One turning vector, and how many ticks it has turned:
The counts run from 0 to 111.
[-0.89, 0.90, -0.19, 1.65, 0.06, 2.07, -2.60, -0.09, 4.91, -1.30, 2.21, 3.08, -3.03, -1.00, 1.03, 0.18, 2.37, -1.64, -1.63, 3.36, 0.77, 3.19, -1.26, -2.64, -0.53, 0.25, 0.79, -1.57, 2.57, -0.79, -1.66, 2.07, -0.21, -3.77, 0.87, -1.02, 3.80, 0.28, -3.47, 0.18, 0.96, -2.95, 0.63, -0.92, -0.42, -2.88, -1.07, -0.36, -5.05, 0.74, 1.71, -2.16, -0.15, -0.11, 3.17, -0.60] => 93
[-1.48, -1.16, -0.48, 1.77, -2.26, 2.29, -6.10, 3.81, 0.23, 5.17, -0.03, -0.66, 3.59, 0.94, -0.08, -1.14, 0.98, 0.31, -0.25, 3.59, -1.32, 0.25, 1.31, -0.71, -0.53, -1.34, -2.55, -4.05, -0.35, 2.92, 0.02, -0.09, -1.19, 0.93, -3.83, 1.62, -0.59, -1.54, -2.63, 0.03, -1.33, 0.35, 1.78, 1.70, -2.88, 0.67, -1.52, 1.24, -0.56, 0.75, -2.91, 0.58, 2.46, -0.47, 0.89, 3.04] => 104
[-1.04, -1.06, 0.41, 0.50, 0.27, 0.13, -1.74, 4.31, 1.59, -2.08, 0.13, -1.08, -3.45, -1.71, -1.01, -0.33, -0.15, -3.56, -1.33, -0.31, 1.50, -0.63, -3.43, -2.02, -4.70, 0.90, 0.37, -0.81, 2.66, -2.57, -0.60, 5.14, -1.65, -2.14, 0.38, 1.98, 2.44, -1.05, 0.50, -0.06, 3.67, 1.94, -1.41, -3.85, -0.99, -1.38, 1.04, -0.23, -0.31, -0.19, 2.20, -2.23, -0.11, 3.91, 1.21, -2.46] => 20
[0.91, 0.38, 2.34, -2.75, -0.50, 0.14, -2.13, 2.21, -2.11, 0.35, -3.78, 2.66, -1.18, 4.45, -2.19, 2.73, 2.08, -0.46, -2.55, -2.26, -1.54, 2.98, -0.12, 0.61, -4.37, 0.37, -3.51, -1.75, 0.01, -0.87, -0.25, -0.45, -0.53, -1.22, -0.44, -0.28, -2.93, -2.30, 0.34, 0.92, -1.95, -2.90, 2.63, 0.99, -3.66, -0.41, 3.06, 1.87, -1.04, 1.40, -2.10, 0.64, 1.59, 1.42, -2.36, 1.04] => 37
[0.51, 1.94, 2.29, 1.79, 0.40, 5.33, -4.03, 0.11, 4.27, 3.43, 0.96, 0.76, 1.79, 3.43, 1.26, -1.25, 4.46, 0.32, -1.24, 2.69, -2.74, 2.67, 1.08, -0.87, 0.58, -3.32, -1.41, -3.12, -1.23, 0.80, -0.38, 0.18, 0.52, -1.70, 0.18, 0.87, -1.08, 0.29, -4.87, -0.54, -1.63, -2.31, -1.34, 1.39, -1.26, -0.46, -1.87, -1.81, -2.35, -0.59, 0.79, 0.15, 2.56, -2.00, 0.85, 1.29] => 95
[0.90, 1.60, 2.73, 1.27, 1.47, 1.03, 2.91, -1.67, -0.69, -1.77, 2.24, -3.65, 2.03, -1.61, 1.20, -0.94, -0.70, 0.27, 3.18, -2.29, -0.29, -3.00, 1.04, 0.77, 4.91, -2.26, 1.84, 2.24, -3.99, 1.22, -0.75, -0.84, -0.98, 1.25, 0.57, 3.10, 0.60, 1.52, 0.95, 0.14, 0.76, 3.31, -2.66, 2.65, 3.09, 2.56, 0.58, -1.26, 3.76, -2.51, 0.82, 1.17, -0.12, -0.62, -2.78, -0.91] => 68
[-0.03, 2.86, 1.73, 1.87, 1.49, 4.52, 0.26, -0.20, 2.67, -2.12, 1.42, 1.00, -3.72, 1.32, 1.54, 2.45, 3.91, -2.58, 0.24, 1.62, -1.58, 3.54, -1.09, -2.51, -1.21, -1.85, -0.05, -1.30, -0.57, -0.26, -3.31, 2.31, -1.73, -3.17, -0.58, -0.67, 4.51, -1.71, -3.67, 0.53, -1.47, -4.71, 0.47, 0.89, -0.66, -0.73, 2.35, -0.39, -3.89, 0.30, -0.20, -1.09, -0.14, 1.09, 2.31, 0.22] => 92
[-0.34, -0.04, -2.72, -2.70, -1.69, -4.58, 3.01, -2.75, -1.47, -1.71, 0.46, 2.68, -2.44, -3.69, -0.94, 0.56, -1.65, 2.60, 0.85, 0.97, 2.15, 0.44, -0.79, 0.47, 2.97, 2.45, 2.30, -0.09, 3.05, 1.29, 0.53, -3.04, 1.76, 0.80, 0.09, -3.26, 0.91, -0.46, 3.32, 2.77, -1.49, 0.23, 3.50, 0.75, -2.90, -1.51, 1.15, 4.49, -1.20, 0.72, -2.59, -0.94, -0.10, -2.20, -1.39, 2.06] => 52
[-2.94, -2.60, -3.41, 1.26, -2.15, -2.45, 0.65, 1.84, 0.97, -0.53, -0.03, 0.38, -3.57, -2.10, -0.43, -0.50, 0.26, -1.83, 0.31, 0.51, -0.90, 1.39, -2.35, 0.51, -2.63, 0.83, 1.57, -4.56, 5.54, -0.44, -1.41, -1.83, -2.23, 1.36, -1.99, -0.97, -0.48, -0.34, -0.21, 3.49, 2.74, -0.14, -1.02, -2.63, -4.76, -1.59, 0.45, 2.97, 0.60, 0.12, -3.27, 0.40, -0.71, -0.39, 0.52, 0.03] => 111
[-0.59, 0.77, 2.34, 0.21, 0.26, 3.56, -2.92, 0.67, 2.32, 0.54, 1.29, 0.69, 1.95, 1.36, -0.83, 0.39, -0.83, -2.13, -3.80, 2.01, 0.61, -1.14, 0.90, -3.93, -0.84, 0.79, 1.66, 2.42, -0.08, 0.30, 2.16, 3.41, -1.17, -2.11, 3.85, 0.39, -0.78, 0.99, -2.25, -3.83, 3.80, -0.62, -2.38, -1.46, 2.65, 0.91, -3.15, -1.70, -2.55, -0.93, 3.55, 2.11, -0.45, 0.09, 1.66, -0.37] => 85
[-1.44, 1.88, -1.03, 2.90, 1.65, 2.87, 1.20, -0.33, 3.04, -1.94, 0.86, -2.60, -2.51, -2.42, 2.87, -2.30, 0.85, -1.22, 4.44, 0.36, -2.86, -2.22, -0.34, 0.36, -0.03, -2.76, 0.78, -1.30, -4.02, 2.31, -3.65, 0.10, -1.30, 2.23, -2.26, 2.42, 4.26, -0.15, -4.22, 1.07, 0.23, 1.49, -1.76, 0.97, -0.62, -0.30, 1.33, 0.42, 2.81, -1.10, -2.19, -1.20, -1.17, 1.12, -0.61, 0.54] => 5
[-2.59, -0.54, -1.33, 2.24, -1.33, -1.26, 0.25, 2.68, 1.03, -0.06, -0.50, -0.46, -3.59, -0.18, -0.38, 0.96, 1.70, -1.27, 0.87, -0.49, -3.22, 1.52, -1.32, 1.00, -4.37, -0.26, -2.03, -5.90, 0.87, -0.04, -2.65, -2.69, -3.97, 2.65, -2.74, 1.64, -0.82, -2.64, -2.16, 4.50, 0.83, -1.12, -0.95, -0.17, -4.96, 0.11, 2.13, 2.72, 1.79, 0.74, -4.48, 1.32, 1.51, 0.99, -1.04, 1.76] => 110
[1.19, 1.75, 4.29, 0.24, 0.63, 4.71, -3.38, -0.39, 0.64, 1.78, 1.50, -0.37, 4.35, 0.82, 0.29, 0.07, 0.34, -0.26, -0.39, 0.84, 0.01, -2.80, 1.52, -2.32, 0.76, -0.19, 0.31, 4.10, -3.76, 0.92, 1.36, 3.52, 0.38, -1.37, 2.63, 1.26, 0.25, 1.19, -1.46, -4.80, 1.87, 2.15, -0.79, 0.50, 4.11, 0.49, -2.47, -4.03, -0.57, -1.34, 3.38, 0.97, 0.58, 1.74, 0.52, -1.66] => 81
[-1.08, 0.54, -0.80, 0.58, -1.31, 3.66, -4.61, 0.61, 2.86, 5.88, -1.39, 1.97, 3.03, 0.99, 0.25, -1.71, 3.21, 0.60, -2.40, 4.88, -1.42, 0.18, 1.41, -1.67, -0.25, -0.88, -1.18, -1.66, 0.64, 1.53, 2.68, 0.39, 0.75, -0.84, 0.13, -1.19, -2.55, 0.56, -4.83, -1.52, 0.55, -2.30, 0.84, -0.19, -2.43, -1.06, -2.74, -0.33, -1.57, 1.46, -1.46, 0.68, 0.93, -1.81, 0.38, 1.09] => 99
[-1.24, -2.76, 0.30, 1.06, -0.09, 1.50, -4.80, 4.01, 1.08, 2.81, -0.99, -3.62, 3.38, -0.79, 0.34, -3.68, 0.89, -1.53, -0.24, 0.84, 1.21, -4.69, 0.85, -1.57, -2.01, -2.94, -0.78, 0.90, 0.76, 0.45, 1.79, 4.81, -0.33, -1.40, 0.26, 3.94, 0.39, -0.33, -1.62, -4.08, 2.01, 3.04, -1.54, -1.47, 0.12, -0.87, -0.92, -0.67, 0.49, -1.50, 2.38, -0.77, -0.45, 0.56, 1.16, -1.72] => 17
[-1.61, -2.23, -0.86, 0.77, -0.01, 2.79, -2.42, 2.03, 1.61, 1.56, -3.10, -1.84, 2.56, 2.77, -1.21, -1.48, 4.38, -1.37, -3.57, -0.97, 1.04, -1.69, 1.09, 0.51, -1.84, -2.51, 1.64, -0.87, 4.64, -1.22, 3.33, 1.78, 0.40, -2.78, 3.04, 1.26, -0.63, 0.28, -0.05, -1.70, 0.49, -1.81, -3.30, -1.29, -0.77, -1.50, 0.10, 1.19, -1.22, -1.47, 4.64, -1.76, 1.97, -2.75, 0.53, -0.82] => 26
[-0.06, 1.99, 3.01, 0.23, 0.59, 2.12, -1.84, 0.10, 2.14, -1.45, 1.65, 1.64, -2.55, -0.63, -1.12, 2.48, -0.92, -3.32, -3.11, 2.00, 0.69, -0.11, -1.15, -5.03, -1.79, 2.23, 1.39, 3.11, 0.57, -1.28, -0.90, 3.94, -2.15, -2.26, 3.55, -1.67, 1.28, 0.62, -1.77, -2.74, 5.30, 0.04, -0.20, -1.99, 1.59, 0.08, -1.84, -1.84, -3.06, -0.46, 2.87, -0.21, -0.96, 3.07, 1.33, -1.55] => 84
[-0.17, -0.56, 0.49, 0.95, 0.86, 4.19, -1.99, 1.45, 0.93, 1.32, -3.13, -3.45, 1.44, 4.91, 0.76, -1.64, 5.81, -1.27, -2.10, -1.96, -0.16, -1.05, 0.63, 1.96, -2.78, -4.07, -0.20, -1.89, 1.38, -1.39, 1.49, 2.07, -0.34, -2.01, 0.99, 2.16, -0.42, -1.50, -0.82, -0.43, -3.30, -2.47, -2.04, 1.60, -0.69, -0.72, 3.62, 0.69, -0.59, -0.32, 3.11, -0.59, 2.52, -1.63, -0.97, -1.60] => 27
[-0.56, -0.55, -0.15, -2.18, -2.09, -2.24, -1.79, 1.67, -2.87, -0.71, -2.38, 3.40, -2.38, 1.98, -2.64, 3.60, 0.11, -1.02, -3.37, -0.88, 1.04, 2.31, -0.75, -0.88, -3.87, 2.38, -1.22, -0.72, 3.96, -0.69, 0.88, 0.09, -0.48, -2.64, 0.38, -2.89, -0.94, -2.40, 1.71, 1.27, 0.38, -3.00, 3.77, -0.07, -3.32, 0.15, 1.64, 2.71, -3.11, 1.79, -1.76, 0.18, 0.32, 0.07, -0.33, 1.02] => 38
[-1.13, 0.06, -1.80, -0.74, -2.08, 0.67, -3.16, 0.69, 4.50, 3.70, -0.35, 5.23, -1.08, -0.77, -1.28, -1.22, 0.97, -0.98, -2.81, 4.63, -1.06, 2.04, 0.31, -2.78, -1.67, 1.16, -0.71, -1.00, 3.00, 0.29, 0.84, 1.21, 0.16, -1.82, 0.86, -2.28, -0.75, 0.42, -4.11, -0.98, 1.39, -2.54, 1.84, -2.27, -3.59, -3.40, -2.53, 0.26, -3.23, 2.38, 0.20, -0.33, 0.13, -1.57, 2.23, 1.03] => 98
[0.29, 1.98, 2.77, 1.83, 0.98, 7.21, -2.21, -0.34, 2.51, 0.03, -0.17, -1.28, -0.50, 4.23, 2.40, 1.45, 4.33, -2.08, -0.61, 1.47, -2.41, 0.48, 0.82, -1.23, 0.02, -3.27, -0.05, -1.75, -1.77, 0.43, -1.08, 2.18, -1.16, -2.16, -1.30, 1.50, 3.11, -0.50, -4.69, -0.02, -1.35, -3.27, -1.43, 3.24, 0.34, 0.96, 1.99, -0.71, -1.97, -0.83, 1.33, 0.64, 2.22, -0.71, 0.59, 0.61] => 91
[0.43, -0.41, 0.13, -3.11, -1.32, -5.25, 1.21, -1.14, -1.15, -1.00, 2.41, 2.01, 1.18, -4.46, -0.53, -1.00, -3.86, 2.68, 1.69, 1.81, 2.55, 0.47, -0.72, -0.02, 4.24, 4.01, 1.50, 1.66, 0.07, 1.43, -0.41, -1.33, 1.16, 0.93, -0.05, -1.99, -0.82, 1.25, 4.70, 2.13, 0.11, 4.39, 3.24, -0.79, -1.21, -1.42, -2.01, 2.44, -0.26, 0.16, -1.98, 0.08, -0.20, -0.47, -1.27, 1.87] => 57
[-0.48, 1.24, -1.15, 1.08, 0.60, 2.93, -1.28, 1.94, 1.04, 0.70, -2.27, -2.06, -1.88, 0.97, 0.73, -3.71, 1.27, -1.48, 2.02, -0.74, -2.70, -4.03, 1.29, 0.08, -4.59, -2.68, -3.04, 0.30, -3.38, -0.39, -1.40, 3.49, -1.43, 2.10, 0.40, 2.36, 1.87, -1.35, -3.75, -2.62, -0.83, 1.87, -0.37, 0.12, -1.99, -0.25, 3.32, -1.11, 4.13, 0.49, -1.94, -0.66, -1.66, 3.93, -1.87, -2.04] => 14
[-0.37, -1.52, -2.43, -2.57, -2.63, -2.43, 0.45, -2.12, -0.60, 1.72, 0.38, 2.13, 2.05, -3.09, 0.09, -1.62, -2.38, 3.78, 0.62, 2.31, 2.84, -0.70, 1.01, 1.90, 5.21, 1.37, 2.81, 1.20, 1.86, 2.76, 2.09, -4.57, 3.18, 1.14, -0.18, -1.09, -1.20, 1.11, 3.54, 2.36, -1.90, 1.70, 1.85, 0.16, 0.16, -1.19, -1.00, 2.57, -0.55, -1.19, -0.77, -0.33, 0.39, -3.76, -1.18, 1.53] => 53
[0.88, -1.10, 1.15, -1.41, -1.64, -1.92, -0.09, 1.89, -4.01, -2.80, -0.71, 0.88, -1.15, 2.52, -0.95, 5.26, 0.41, -0.34, -1.19, -0.38, 0.39, 3.46, -1.31, 0.84, -1.58, 1.48, -1.04, -2.66, 1.68, 1.39, -2.17, -1.27, -1.43, -0.84, -3.90, -0.73, 0.77, -2.94, 2.40, 4.12, -2.33, -2.11, 3.52, 2.68, -2.70, 0.71, 3.42, 3.57, -3.27, 0.56, -1.44, 0.05, 2.13, 0.32, 0.15, 2.28] => 42
[0.28, -2.71, 0.63, -2.22, -2.44, -0.72, -4.03, 3.46, -3.89, 3.59, -2.47, -0.63, 4.66, 4.22, -2.30, 1.59, 1.58, 1.20, -3.87, 0.53, 1.01, -0.25, 1.83, 0.42, 0.11, -0.17, -0.89, -0.67, 3.12, 1.60, 3.66, -1.90, 0.05, -0.56, -1.36, -0.07, -3.70, -1.50, 2.03, 0.53, -0.79, -1.50, 2.78, 2.02, -1.96, 0.96, -0.45, 2.14, -2.42, -0.72, 1.06, 1.82, 3.75, -3.24, -0.42, 2.57] => 40
[0.26, 4.05, 2.38, 0.82, 1.99, 3.14, 3.71, -4.10, 0.97, -2.32, 0.90, -0.83, -0.91, 1.07, 0.70, -1.50, 0.60, -0.05, 2.10, -2.91, -2.61, -2.01, 0.98, 1.02, 0.76, -0.90, 1.41, 3.50, -5.25, -1.83, -0.57, 0.43, 0.21, 1.08, 3.97, 1.57, 0.89, 1.70, -0.82, -0.78, -0.02, 1.56, -2.47, 1.32, 2.49, 1.01, 2.71, -1.96, 3.96, -0.78, -0.27, 1.27, -1.76, 0.64, -3.52, -1.49] => 73
[-0.51, -1.52, -2.10, -1.61, -1.93, -4.04, 0.60, -1.02, 0.29, 0.03, 1.31, 2.86, -0.14, -0.32, -1.84, 1.07, -1.08, 1.26, -1.83, 1.22, 1.51, 3.57, -0.09, 0.48, 3.84, 2.47, 2.75, -1.94, 5.58, 1.52, 2.06, -5.23, 1.11, 0.02, 1.09, -2.28, -3.33, 1.35, 3.68, 4.09, 0.39, -0.79, 0.04, -0.91, -2.23, -1.35, -2.16, 3.09, -0.74, -1.06, -0.20, 0.69, 1.51, -3.93, 0.07, 2.84] => 48
